which system made each run
Q_705, path 1 (10 x 32)
[[ 23 -10 -22  -8   0   4   7   8 -15  31  28 -35  34 -19 -14  14  25   8
   46 -36  42   6 -30  12  -6  -4 -18  32 -23   3 -49 -44]
 [ 17   7 -12 -17  -9   5  30 -24 -28  31  26 -15  58  -5 -22  12  13 -31
   45 -52  31  20  -7  18  14  34 -17  11  -2  11 -34 -14]
 [ 18   9  15 -20 -13  13  26 -41 -39  25   3  22  59  10  -8  12  -9 -47
   34 -42   8  26   7  30  35  50  -4   8  20  12  -9  21]
 [ 19  -4  29  -4 -14  13   2 -31 -36   9 -23  43  45   3  34  23 -33 -29
   24  -3  -4  11  15  30  33  33  16  14  34   9   5  41]
 [ 19  -8  19  19  -9  11 -21  -9 -18  -8 -31  29  22  -5  76  33 -43   1
   20  33   4 -13  13  16  17   0  24  20  29  11   1  45]
 [  7  -2  -7  28  -8   5 -21  12   3 -20 -16 -14  15  -7  88  29 -37  31
   26  42  14 -28   5  -9  -1 -22  25  25  14  10 -12  24]
 [-13  27 -42  22  -7  -3   6  13  20 -31   5 -60  17  -2  65  14 -27  26
   34  24  18 -28   9 -24  -7 -15  13  20  -1  12 -20   8]
 [-29  55 -49   6  -7  -6  33  -9  22 -29  19 -71  18  11  20  -3 -17  -6
   29  -2   8 -15  27 -32   0  12   1  -2  -1  21 -12  11]
 [-38  64 -36  -5  -9 -10  45 -31  11 -22  15 -42  15  30 -12 -14 -18 -34
   11 -14 -13  -2  38 -23  18  41  -4 -21  10  22  12  27]
 [-32  48  -6  -8  -8  -8  37 -29   2 -27 -12   5   1  34 -13 -20 -24 -40
  -17  -3 -36   5  40 -13  31  46   4 -26  28   7  43  44]]
Q_8, path 2 (10 x 32)
[[-29  21 -12 -15   8 -16  27   0  24 -19  14  -9 -33  13 -67 -42  26 -19
  -46 -16 -29  13   7 -19  -9   8 -10 -41 -10 -14  23 -16]
 [-21   6  20  -6   5 -10   2  -3  18 -33 -18  39 -43  14 -24 -28  -3 -17
  -61  20 -49   6  21 -16   2   4  15 -39  13 -15  45  23]
 [  1  -6  38  13  -1   6 -22  -4   1 -24 -39  47 -19   5  42   5 -32   2
  -32  40 -28  -5  19   4  11  -6  27 -13  25  -3  34  47]
 [ 19 -12  17  21  -8  11 -29  -3 -13  -6 -29  19  21  -9  83  35 -40  13
   23  36   9 -19  11  13  10 -11  28  22  21   9  -6  35]
 [ 22  -1 -18  14  -9  11  -7   4 -17  10   0 -32  47 -12  62  33 -19  15
   55   3  38 -15  -8   9   2  -5   6  39   3  14 -38   5]
 [  1  13 -40  -3  -1  -3  24   1  -4  14  29 -58  38  -8   0   8  12  -1
   45 -28  37   2 -12  -6  -3   5 -17  23 -15  10 -42 -30]
 [-19  25 -33 -19   3 -11  38  -4  15   2  36 -40   4   5 -61 -25  33 -18
    4 -38   3  14  -3 -16  -6  17 -21 -14 -18  -3  -9 -34]
 [-28  20  -2 -21   7 -14  29 -10  16 -17  11   6 -27  14 -66 -36  24 -28
  -43 -20 -34  18  11 -14   1  19  -8 -41  -1 -13  28  -6]
 [-11   0  29  -9   3  -5   2 -11   8 -26 -22  51 -32  15 -19 -22  -7 -21
  -54  14 -46  10  18  -3  10  12  14 -37  19 -13  46  31]
 [ 12 -13  41  11  -3   9 -24  -8  -9 -13 -41  52  -6   0  44  11 -31  -3
  -21  30 -20  -5  16  14  14  -1  24  -8  27  -1  29  45]]
Q_103, path 3 (10 x 32)
[[-27  58 -29   7 -15  -2  31 -30   0 -26   4 -38  35  21  39   7 -41 -24
   34   1   2 -11  40 -16  23  36  10  -1  21  28   3  47]
 [-29  59 -18  -7 -10  -5  42 -38  -3 -19   2 -16  18  35  -9 -12 -26 -42
   10 -16 -20   2  39 -11  30  53   0 -18  23  20  26  41]
 [-19  30  11 -16  -5  -7  34 -30  -8 -13  -9  23   1  28 -26 -18 -14 -47
  -23 -13 -36  16  32   3  34  51   2 -26  30   1  39  39]
 [ -4  -1  35 -11   1   1   3 -17  -5 -19 -28  59 -16  14 -10 -13 -14 -27
  -41  12 -42  13  21   8  21  23  17 -27  30 -10  44  39]
 [ -4 -13  37  10  -1   1 -25   2   8 -24 -38  48 -32   2  32  -1 -24   5
  -43  40 -32  -6  17   1   5 -15  27 -19  18  -7  34  36]
 [-15   3  10  26   6   0 -27  19  26 -41 -31   6 -39   3  57   2 -30  29
  -34  60 -22 -20  17 -15 -11 -30  27 -10   7  -5  23  30]
 [-34  26 -27  28   4 -13  -2  26  41 -53 -14 -39 -36   5  46 -11 -20  27
  -26  50 -17 -29  19 -40 -17 -30  23 -12   1  -2  16  17]
 [-43  37 -41  10   8 -21  21  20  42 -44   9 -51 -37  11  -5 -27   2   8
  -30  20 -20 -18  17 -47 -22 -16   4 -24 -12  -6  16  -5]
 [-33  24 -22 -10   9 -18  24  12  35 -25  18 -25 -35  11 -53 -38  27  -7
  -43  -6 -24   4   3 -30 -19  -6 -10 -33 -19 -13  15 -25]
 [ -7 -16   6 -21  11 -10   3  15  17   0  11  16 -42  -3 -75 -33  42  -1
  -48 -16 -19  15 -15  -7 -15 -10 -13 -27 -17 -26  16 -39]]
Q_282, path 4 (10 x 32)
[[ 29 -41  29  16   1  12 -48  18 -12   3 -30  37   0 -18  60  29 -17  32
    1  38  10 -14 -12  19  -2 -30  22  22   9  -7  -5  12]
 [ 36 -46  21  15  -3  14 -42  19 -19  14 -22  31  13 -24  58  35 -11  30
   19  26  23 -11 -19  22   0 -30  17  32   8  -6 -18   0]
 [ 38 -42  11  14  -6  13 -38  17 -23  18 -10  15  25 -24  56  38  -7  30
   37  15  34 -12 -23  25  -1 -24  11  40   1  -1 -31  -7]
 [ 33 -32  -4  15  -7  12 -29  16 -18  23   0  -9  30 -24  52  36  -5  31
   48   3  45 -13 -25  17  -8 -25   4  43  -4   4 -42 -17]
 [ 27 -20 -18  11  -3   8 -17  16  -9  21  11 -32  28 -25  38  27   3  32
   47  -2  46 -13 -28   8 -14 -25  -3  36 -17   4 -48 -29]
 [ 20 -14 -28   8   0   4 -12  22  -1  22  23 -42  20 -25  15  20  19  31
   42 -10  44 -12 -28   2 -20 -26 -10  34 -25   4 -48 -43]
 [ 12 -15 -29  -2   4   0  -2  18   5  19  31 -43  14 -21 -11  10  28  25
   37 -20  41  -3 -28  -2 -24 -23 -15  23 -29  -2 -44 -53]
 [ 14  -9 -29 -10   2  -1  13  15   3  23  37 -41  11 -17 -34  -1  37   8
   30 -32  33   7 -30  -1 -15 -10 -21  17 -28  -8 -40 -55]
 [  4   3 -30 -17   3  -5  24   6  -1  20  38 -36  18 -12 -51  -9  39 -10
   25 -43  24  17 -19  -4  -9   8 -22   6 -24  -4 -30 -48]
 [-10  19 -31 -20   0  -7  36  -8   4  12  39 -37  17   1 -59 -18  30 -21
   16 -42  11  17  -6  -9  -3  20 -23  -5 -16   0 -20 -36]]
Q_810, path 5 (10 x 32)
[[-22  32 -50   3   1 -11  24  13  28 -19  28 -77   6   0   1  -8   9  12
   19  -8  16 -12   3 -31 -14  -5  -8   2 -21   7 -21 -24]
 [-18  12 -43   2   8 -14  12  23  34 -15  26 -60 -12  -9 -11 -13  23  27
    4  -5  14 -10 -12 -31 -25 -24  -7  -1 -31  -6 -22 -41]
 [-21   4 -32   2  12 -14   1  35  40 -18  20 -48 -37  -7 -22 -22  28  29
  -23   8   3 -12 -12 -34 -35 -36  -4 -11 -28 -14  -9 -43]
 [-26   2 -26  15  11 -17  -9  41  40 -30   9 -31 -55  -5 -11 -22  18  30
  -37  29 -12 -17  -6 -37 -34 -43   1 -17 -24 -16  10 -29]
 [-23   1 -15  22  12 -13 -18  39  38 -39  -7 -18 -57  -1  15 -16   2  36
  -41  46 -17 -25   0 -34 -28 -44  12 -11 -12 -12  17  -8]
 [-13  -8  -7  26   9  -6 -30  39  33 -35 -19  -9 -48  -5  47   1 -10  47
  -29  55 -10 -29   0 -27 -25 -46  19  -1  -8 -11  13   2]
 [  9 -26  10  25   6   2 -41  38  22 -22 -25   2 -31 -18  62  15 -10  50
  -17  52   3 -28 -11  -8 -22 -54  20  10  -5  -9  -1   2]
 [ 26 -47  23  17   4   8 -51  38   3  -4 -21  24 -20 -26  51  21   0  47
   -9  41   9 -16 -25   7 -21 -52  19  19  -4 -17  -9 -10]
 [ 34 -64  36   8   5   9 -50  30  -8   9 -22  45 -17 -27  27  18  10  36
  -17  26  10  -2 -29  21 -14 -41  14  17  -2 -23  -6 -15]
 [ 33 -58  46   0   6  11 -43  17 -18  16 -27  66 -16 -20   7  12   9  15
  -27  16  -4   4 -24  27  -4 -25  10   4   8 -21   8  -4]]
Q_718, path 6 (10 x 32)
[[ -8  13 -46   3   2  -5  10  18  21  -6  30 -67  10  -8   1   0  18  22
   26  -9  27  -8 -12 -21 -19 -17  -9  14 -27   0 -34 -39]
 [-16  32 -52   2  -2  -8  29   5  17  -9  31 -69  20   4  -1  -3   6   4
   33 -17  22  -5   2 -22 -11   1 -11  10 -18  10 -29 -21]
 [-18  44 -47   0  -8  -2  38 -15   5  -5  29 -63  38   9  -1   1  -5 -16
   43 -25  23  -4  13 -18   3  22 -11   6  -4  21 -25  -3]
 [ -5  39 -34  -8 -11   1  38 -28 -12   8  26 -45  50   9  -2   6  -6 -30
   50 -38  23   5  13  -3  15  35 -14   7   5  23 -25   4]
 [  5  23 -17 -18 -13   4  36 -33 -25  22  26 -22  57   6 -21   5   3 -39
   46 -50  22  17   6  13  19  45 -17   7   6  12 -27  -3]
 [ 10  12  -7 -28  -7   3  37 -32 -29  30  23   1  48   4 -45  -4  15 -46
   32 -56  11  26   2  17  21  44 -18   0   5   6 -15 -10]
 [  4   9   3 -32  -6  -1  35 -32 -21  22  20  14  28   9 -66 -10  18 -49
    7 -54  -7  35   3  17  19  47 -16 -11   7   0   0  -5]
 [ -6  18  11 -26  -2  -2  36 -33 -18  12   7  23  14  17 -65 -21  12 -51
  -12 -42 -23  32  12  11  24  47 -14 -24   8  -4  20   6]
 [-12  19  17 -24  -2  -6  34 -34 -13   0  -4  31   5  23 -47 -23  -1 -48
  -23 -27 -33  26  20   9  28  48  -4 -26  21  -4  32  24]
 [ -6  13  26 -17  -1   1  21 -31 -19 -10 -18  47   5  21 -22 -14 -14 -44
  -25  -8 -37  21  23  12  34  42   7 -25  33  -4  43  39]]

runs to name
path 7 (5 x 32)
[[ 10 -14 -31   9   2   0  -9  30  14   8  25 -45   3 -24   9  13  21  34
   30  -4  38 -13 -26 -12 -28 -35  -9  23 -31   1 -44 -47]
 [ -6   6 -42   0   3  -5  11  22  20   1  32 -61   4 -11  -9  -2  23  22
   24 -13  27  -8 -15 -20 -20 -15 -12  12 -32  -1 -35 -45]
 [-20  34 -51  -1  -1 -10  32   5  18 -11  31 -68  14   0 -11 -10   9   1
   26 -19  17  -5   4 -26 -11   3 -11   5 -18   8 -25 -26]
 [-23  51 -46   0  -6  -5  38 -17   9 -11  28 -63  31  12  -4  -5  -5 -21
   37 -25  17  -6  18 -21   2  26  -9   1  -6  22 -22   0]
 [-10  44 -34  -6 -12   2  38 -33 -12   3  23 -45  51  11   1   7 -13 -32
   48 -36  19   4  19  -1  19  39 -10   8   7  25 -19   9]]

Q_718
path 8 (5 x 32)
[[ 31 -32  33  15  -7  14 -36  -2 -22   4 -31  46  12 -14  57  30 -28   8
    9  29   7  -7   0  26  11 -13  23  19  21   4  -1  27]
 [ 36 -29   0  10  -8  15 -26   7 -25  22  -3  -2  39 -20  54  39 -11  22
   50   6  41 -11 -21  22   1 -15   6  40   2   5 -35  -7]
 [ 20 -12 -27  -1  -3   4   0  13  -9  26  28 -42  34 -21   5  18  18  16
   48 -26  45  -1 -28   5 -12 -12 -15  31 -24   3 -48 -39]
 [ -4   0 -31 -16   7 -10  23  12  11  11  37 -39   1  -8 -55 -17  40   2
    8 -35  15  13 -21 -11 -15  -1 -20   0 -29  -8 -23 -54]
 [-22   4  -5 -20  10 -16  21  10  24 -10  15  -5 -33   3 -71 -39  37 -11
  -42 -18 -22  19  -6 -17 -14  -4 -11 -35 -18 -19  15 -30]]

Q_8
path 9 (5 x 32)
[[ 22 -30 -19   4   4   4 -17  28   2  24  26 -25   7 -27  -7  10  34  31
   26 -15  41  -4 -35   2 -29 -33 -14  24 -31  -5 -48 -56]
 [ -5   1 -34  -8   7  -7   9  26  21   4  34 -47  -7 -15 -35 -13  37  22
   10 -19  23   0 -24 -16 -26 -18 -16   3 -33  -9 -30 -55]
 [-29  36 -44  -5   2 -15  32   8  28 -16  30 -65  -1   6 -26 -21  17   1
    3 -15   4  -4   5 -30 -14  -1 -11  -9 -20   1 -11 -26]
 [-37  60 -48   1  -8  -9  42 -20  19 -23  22 -63  16  21   1  -9 -13 -20
   26 -12   2  -9  31 -31   5  25  -4 -11   2  25  -3  12]
 [-16  51 -33  -1 -15   1  38 -34  -9  -6  13 -38  48  18  18   8 -28 -31
   47 -18  10  -2  30  -5  24  42  -3   6  14  28 -10  31]]

Q_718
path 10 (5 x 32)
[[-45  65 -38  11  -7 -12  31 -12  28 -50   1 -50  -2  26  26 -15 -30  -9
    0  16 -17 -20  43 -39   3  14  10 -23  15  17  17  36]
 [-45  55 -22  -7   2 -13  42 -18  23 -33   7 -22 -14  26 -34 -33  -6 -32
  -28  -5 -35   3  34 -28   9  30  -2 -37  11   3  31  22]
 [-22  12  12 -20   6 -11  25 -13  10 -20  -6  29 -28  17 -57 -33  12 -32
  -49  -7 -42  18  19  -9   7  20   1 -41  11 -12  38   8]
 [  1 -28  39 -11   7  -3 -18   8   3 -10 -18  60 -43   1 -34 -20  15  -4
  -56  16 -35  12  -4   6  -3 -11   8 -29  10 -21  34   1]
 [ 13 -40  33  10  11   3 -38  32  12 -11 -27  44 -46 -13  17  -1   4  35
  -43  40 -20  -6 -15   1 -16 -41  19  -6  -4 -23  18   0]]

Q_103
path 11 (5 x 32)
[[-14   9 -24 -20   9 -11  25  10  20   1  29 -31 -16   0 -69 -30  43  -4
  -17 -32  -6  16 -12 -17 -15  -1 -18 -17 -24 -14  -6 -45]
 [ 14 -28  12 -28  11   0   1   9  -1  29  23  23 -17 -10 -82 -20  50  -5
  -23 -36  -2  27 -29  10 -10  -1 -21 -12 -22 -22  -6 -50]
 [ 40 -63  34 -16   5   8 -29  19 -20  40   6  51  -9 -25 -42   2  40  10
  -12 -19  13  22 -42  28 -12 -18  -9   9 -13 -22 -13 -45]
 [ 45 -65  24   4   4  11 -46  26 -20  29  -5  36   4 -33  18  24  21  31
   10   7  28   2 -40  26 -16 -37   6  29 -11 -17 -28 -33]
 [ 30 -34  -6  16  -5  11 -33  23 -11  16   3 -13  18 -30  52  30  -1  35
   38  12  42 -16 -27   8 -16 -37   5  36 -10   1 -40 -24]]

Q_103
